Named turns come first, each shown by rows before and after it. Which turns, in which order, take the first row of each pair that follows to the second? Write the first one first, as in the answered first pair.
turn mab:
[ 20 -25   2 -18  25 -11  13 -20  32  49   3  12   6   3   8] |-> [ -7  28 -24  42   7  23  -6 -20  37  15 -14   0  17  -6  -6]
[ -5 -30  25   1 -28  29 -24 -11  10   5  38 -25  34 -13  20] |-> [ -5  14  12  -4 -30  16 -31 -19  -6 -35  40 -16  24 -26  -2]
[  2  29 -35  27  22  -6 -31 -20  -7 -29  -1  16  13   0 -33] |-> [ 22 -38  -8 -24  37 -34 -16 -16  -4  15  12  28   8  14 -11]
turn tizag:
[ 10 -17  37  -4   0   8 -13   4   4  22  -5 -11  36 -21  27] |-> [ 12 -17  37  -5   3   9 -13   2   4  23  -5 -11  32 -21  27]
[  5 -21  26  -1 -15  30 -21  -6  18 -13   5 -24   2 -13   0] |-> [ 17   0  36 -20  -6  22  -2 -14  -9 -18  -8 -12   3 -30   2]
[-16  13  26   4 -17  16   4  21  -1 -18 -11 -10 -16  -6  -1] |-> [ -7  18  22  -4   1  11  20  15 -20  -6 -26   5 -11  -3   2]
[  3   4   7   0  13  16  17 -18 -14  11   6 -18  31 -47  17] |-> [  5  -7  -2  11  24  21  15 -17  -9  30   5 -11  37 -29  13]
turn lupar:
[-19  19  -6  11  -9  13  14  17   1 -18 -16   3 -14  22 -15] |-> [-11  19  -8  28  -2  20  -9   3   8 -15 -16  -4   6  21 -15]
[ 13  11   2 -11  19   2 -13 -21 -10  11  -4   3  30  -6   5] |-> [  2   9  17 -26   2   0  17  -1 -16  15  -8   2   8  -9  16]
[-15  10  10   3  -6  23  44   3  -6  -5 -27  -5  -7  -2  19] |-> [ -8  24 -26   4   6   5  21  -3  -5 -29  -7  20 -20  15 -22]
turn riso:
[ -2  29  -4  16   6  26  14  -3 -28   5 -21   1  22  -6  12] |-> [  9   9  -3  19  18  23  -5 -16 -20  19 -16  -4  36   0  19]
[ 16   3  12 -44  13  11  -2 -21  -2 -21  10  14   6 -18  -5] |-> [ 20  -4   8 -40  15   9  -9 -19   2 -21  14  15   4 -15 -10]
[ 24  15 -30  -9  18 -20  -3  -4 -11 -22  22  22 -12  27 -37] |-> [ 13  33 -19 -15   8 -16  24   4 -29 -25   4  26 -21  17 -29]
Then:
Each pair is two turns apart.
[  0 -44   2 -18  -4 -17  18   9   6  29  -1   2 -10  19  19] |-> [ -8 -13 -29 -15  -6 -27  11  13   2  -4  14  19 -29  30 -18]
lupar riso
[ -3  15 -18  11   4  -6   6  -8 -27  10 -19  -4   3  -4  -6] |-> [  3   0 -20  16  11  -9  -9 -14 -18  19 -14  -4   9   0  -6]
riso riso
[ 10 -20 -27  -5  14 -44 -27 -11  25  13  26   4 -13  17  -8] |-> [ -6 -32   9 -21  -5 -37  18  14  15  28  12 -10 -27   4  25]
lupar lupar
[-23  44 -38   7 -19  12  12 -14 -16 -38  14  19 -27  -4 -24] |-> [ -8  39 -21  -8  11  17  42 -24 -45   0 -19  31  -6  -6   6]
tizag riso
[-21  23 -14  55  -2  43  16   3   8  16 -36  -8  16  29   4] |-> [-23  51  11  32 -28  32  18   2  -5 -23 -32 -21   3 -12   9]
tizag tizag
[-21  -6  30 -15 -18   3  26  32   7  -3  -2 -19 -24  -3  21] |-> [ -4 -21  41 -23   0   0  23  20   1  17  -8 -16  -7  -6  35]
riso tizag
[ -2  -7 -16   6 -27 -13 -31  25  24  -2  46  18  -3  27 -51] |-> [ 17  13  14  19 -24   5 -61 -12  13  -5  23 -13  42 -20 -23]
tizag lupar
[ -2 -13 -12  33  -6 -11 -10  16  -7  26  35  16   6  30  21] |-> [ 14  -7 -11   5   0 -33  -9  11 -22  12  44  28  -4  22  11]
mab mab
[  8  -8 -25  15 -12 -12 -44   7  20  15   8   4 -14  23 -25] |-> [ 12  12  -9  -9 -24 -26 -41   4   8 -12  15   1 -26  -5 -28]
mab tizag
[-22 -24 -10  38  -9  40  -9  21  15   3 -15 -30  20  45   0] |-> [-22   3  32   9 -34  34   1  17  -3 -26 -22 -53  15  -6  19]
tizag riso
[ -7 -12   2  13   0  -8  -2   1  -6  31  10 -10  -1  15  17] |-> [ -2  -6 -16  15   3 -16  -9   1  -7  20  20   0  -6  24   0]
lupar lupar
[ 12  28   4 -33  -2 -27  18 -16 -31 -28   6   3 -12 -28  -1] |-> [  4 -57   1   6   3  -2  -3  -2  25  34  18 -20   7  14  18]
mab riso
[  3 -54  12  -8  -5 -36  12  16  47  17  33 -11  -3  10  21] |-> [ 15 -17  -4 -17  -7 -58 -17  -2  41 -27  48  -1  -9  -4  -9]
tizag lupar
[ 25  -3  11  -7  22 -19 -18 -22 -11   5 -17   0  27 -19  26] |-> [ 13 -31   2 -11  25 -19  12   6  -4  31 -13  13   6  16  24]
lupar tizag
[ 18 -21  16   0 -38 -13  12   6  17   4 -17 -16 -11  -8  25] |-> [ 33 -34  12  -5 -23 -19   2 -10  17  13 -15 -10  -3  -6  23]
tizag riso
[ 30 -11   0 -32  17 -14   4 -28 -27  13  16  25  13  20 -10] |-> [ 18 -37   4   0   4   9 -20 -25   6  30  26  -7  26  25   0]
lupar tizag
[ -7   7  21 -11 -17 -12   7  26   7  20  -4  -5 -27 -21  17] |-> [ -9  26  14  -3  -8  -2  17  22  -7  24 -20   9 -21 -17  17]
mab tizag
[-12  -1   9  -3   2 -11  18   3  -2 -10   6 -16   7  -2   8] |-> [-10   6   0  -5   5 -15  15   2  -8 -17   5  -9   4  -1   1]
lupar riso
[ -3 -20  14 -21  -7  -4  27  13   4  17   1   9  -9  -5  18] |-> [  0   6 -16 -18   3 -16  14   6  -3  -7  11  31 -20   4 -16]
lupar riso
[ -7  31 -10  24  11  18  -9 -13 -18  -3 -27   2  23  -6  -3] |-> [-15  35 -14  -1   1   2  17   7 -26 -14 -17  18  -8   4 -17]
lupar lupar
[  7   7 -23  12  -9   4 -39 -22  20 -19  12 -19   0  -7  -9] |-> [-10  22  -4  16 -23  21 -14 -14   9 -24  -7 -34   1 -25  11]
riso lupar
[ 13  -2 -11  29  16   4 -25 -23  20  26   5  -2  21   6  -1] |-> [-18  43 -21  28 -10   8   5   2   8  -6  -1   6 -14   3 -16]
riso riso
[ -5   6 -26   5 -23   2  -8  -7   9 -16  15  -1 -18   3 -17] |-> [  5  20  -4 -17 -14  -3  18 -12 -23 -12  -8   3 -11 -15   1]
tizag riso
[  9  28  23 -10 -16   4 -29   3 -12 -27  -5 -16   3 -26   3] |-> [ 18  15  35 -21 -11   1 -21   0 -18 -17  -8 -19   7 -29  12]
lupar riso
[-19  26 -24  14   1  12  15  12  -9 -22   5  23  -8  10 -15] |-> [ -6   6   4 -14  11   5  39  11 -27   6  -7  25   0   1  15]
riso mab
[ -2   1   5   8   6  12  22  -3  -1  22 -19   7   8  -9  21] |-> [ 11  11   3   7  15   5   6 -15  -5  10 -15   9  17 -16  16]
mab riso
[ -1  10  11  33   2  17 -17 -18   6  10 -15 -23  31 -18  11] |-> [ 11  19  28 -22   1 -13   2 -20 -22  -7 -10  -7  11 -37   9]
mab lupar
[ -5   8 -29  37  -6  11 -17   3  27  -9  17  -7   5   7 -21] |-> [  9  46  -9  -1   7  -3  17 -10 -23 -22  -5  11   5 -20 -15]
tizag tizag
[ 11  20  30 -40   2  -5  25 -12 -35 -15 -15 -11  10 -36  20] |-> [ 28  27   2 -18  23  -4 -21 -39 -22 -26  -4  -5  33 -30   0]
lupar lupar
[  0  12  -8 -18   6 -12   7  14  -9  -7  -1   5  -5  -4   1] |-> [-11  20 -13   6  -2   7   2  17  -1 -10  -6  -4   0  -3   5]
mab mab
[-12   3 -13 -18  22   0  -7  26  -3 -19 -12  45 -46  12 -38] |-> [-17 -32 -11  -3  23   9 -10  34  19  12 -10  35 -38  28 -27]
tizag mab
[ 17  -3 -16  12   9  -7 -31 -13  18 -16  26  -6   3   0 -22] |-> [ 13 -34   6 -21   9 -18   9   7  10   8  25   1 -14   9  -6]
riso mab
[-27  10  -3  33 -24  11   2  21  14 -33   3 -29  -3 -23   2] |-> [-23  13 -13  39 -21   8  -8  15  14 -38   8 -26   0 -22  -3]
lupar lupar
[  7 -35   2 -16  15 -10 -17 -16   4  20  27   3  -2  18  -3] |-> [-17 -21 -12   9  -4   6 -17   2  17   8  29  -4 -14  29 -19]
riso mab
[ -7 -15  11   0  14  12  14  -5  24  19 -31 -27  19  16  16] |-> [ -9  31   9 -16  -4  -5  -4 -11  15 -38 -14 -29   1 -15  -9]
tizag mab
[-23   8 -16  42 -20   6 -21   9   4 -10  -7   3 -10   5 -11] |-> [-14 -44   4  17 -10  -6  -8  15  12  27   0   3 -11  17  11]
mab mab
[-19   4   3  -7 -18 -38 -17  -1   8 -39  54  -2 -38   0 -22] |-> [  0  31  -5  18   5 -27 -45 -36  -2 -40  36  -3   2 -13 -24]
riso lupar
[ -5 -11  38 -19  17 -21   8 -10 -28  33  10  -4 -23 -15   9] |-> [-24  -4  21  41   8  18 -14 -12  -5  36   0 -27  -5  -6   9]
mab riso
[ 10 -20  10  -7  28 -14   0  -6   0   9   3   1  -9   9  16] |-> [ -5  -7 -10  23  14   1 -16  -1  13  -2   7  -7 -10  18  -1]
riso mab
[ -9 -18 -10  36 -24   9  37  30  49  54 -25  -3  14  34  13] |-> [-20   1  25  20 -58   7  31  32  49  22 -20 -35   8 -11  23]
tizag riso
[ 17   1   5  22   3  26 -25 -32   6  14 -28 -19  32  -5   0] |-> [ 33  20  -7  -7   4  -4 -33 -40  -5 -18  -6   0  12 -12 -28]
mab riso
[-24  11  25 -19  -6  21  25  35  -8  20  -8   6  11 -15 -10] |-> [-17  19 -13  -8  10   6  -4  25   2   4  13  26   8   6 -47]
lupar tizag
[-15  20  -5  32 -32   5 -16 -10   6 -12  -3 -20   3  -5  -1] |-> [-21  29   1  13 -36  -4  12   3  -8 -18  -8 -12 -14 -10   1]
riso lupar
[ 18  -8  10 -29  25 -19  24  -9 -18  -7 -18  -6  -8  27  -3] |-> [-12  -5  10  23  -6  19   6   4  13  -6 -21 -45   1  25   5]
mab tizag
[ 12 -12 -10 -15  -3 -37 -32   0  -3   8  17   7 -19  15 -24] |-> [ 13   3  -3  18   2  -9 -54 -18  -2  13  -1 -13  15  -5  -9]
riso lupar
[  1 -11 -24  11 -10 -10  -5   3   6   1   4  10 -16  20 -17] |-> [ -6   4  -1  -2 -14  -6  26   6 -17   6 -18  10 -13   0   4]
riso riso
[ 24 -46   6 -12  14  -4 -28 -25   6  22   5  -4  21   0   5] |-> [  6  -4  -3 -21 -20 -16 -35 -15   7 -37  21  -8 -14 -16 -23]
riso tizag
[ -5 -41  16 -14 -38  -8  10  39  13   5   8 -21 -36  22  12] |-> [  6 -29 -26  11 -20 -12 -35  19  25 -13  22  -6 -24  38 -25]
lupar mab
[ 16 -34  -2 -15  19  -9  13 -22 -17  33  -9  12  24  10  18] |-> [ 19  15 -17 -20  16 -20   5 -32 -37 -14  -7  20  15  -9  -7]
mab mab
[ 17 -10  11  -4   3 -14  23   5  24  13   2  13   4  -2  11] |-> [  3  19  -4  23 -12   0   9   5  34 -10   4   3   5  -9  -1]
tizag mab
[ 18 -28  10 -35  48 -34 -25 -21 -20 -18   1   9 -17  13 -20] |-> [ 18 -31  24   1  48  -6 -46 -37 -10  -4 -14 -21  21  -4   7]
riso lupar
[ 18 -14  33 -29 -12 -13 -10 -13   5   2 -10 -30  21 -22  -5] |-> [  9 -24  30 -34 -21 -17  -4   1  15   0   2 -29   3 -12 -11]
riso lupar
[ 19 -34 -23   1  15 -28 -18  22  12  27  25  24  -3  35 -28] |-> [ 13 -32  12  22 -19  -9 -52  13  32  12  26 -26  15  -6  -3]
tizag lupar
[ -4  22   9   4  -4  -4 -29  -9  11 -23  14 -17   5 -33   3] |-> [-13  24  18  -4 -11   0  -7   1   3 -22   8 -16  -4 -38  10]
riso lupar
[-17 -16 -21  -2 -11 -10 -18   6  17 -24  23 -14  -8  23 -26] |-> [-28  -2 -10 -19 -21 -10  12  19   1 -29  10 -10 -24  14 -19]
mab riso
[ -9 -15 -11   1 -17 -14 -12   6  15   6   5 -21  -4   7 -19] |-> [ -9   1 -19  12 -14  -8 -18   1  11  -2  -2 -24   2   2 -22]
riso lupar
[ 24   8  12 -16  17 -17  26  -9 -36  42 -16   9  22   4  10] |-> [ 25 -20  16 -20  12 -22  20  -2 -19  54  -3   1  15  14  12]
riso lupar
[ 15  34   9 -13  11  17  -1 -11 -16   0  -7  11  14  -7   1] |-> [ 21  -9   2 -11  16  14 -17  -9  11  18   9   9  17  15   2]
mab riso
[  7 -11  38  -7 -28  10 -20  -7  15 -10  13 -39  16 -52  27] |-> [ 12  -5  24  -6 -30  -2 -36 -11  21 -24  27 -33  11 -46   8]
riso mab
[  5 -42  10   7   3   7 -14   1  25  35   4 -12  13   9  18] |-> [-11   5  15  -9 -33 -11 -21   9  20 -26  21 -17 -15 -22  -4]
riso tizag
[-14  11  -5  33   3  26   8  -6  -7  24  -5  17  28  -4  -3] |-> [-16  23   1  -3  -8   4  35   6 -25   3   2  33  -2 -12 -10]
lupar mab
[ 24  -8   2 -35  10 -32 -27 -12   5  -4  20  12  -7  -5  -2] |-> [ 16 -11  -3 -15   1 -22 -44 -10  21  -8  23   0  -1  -3  -5]
lupar riso
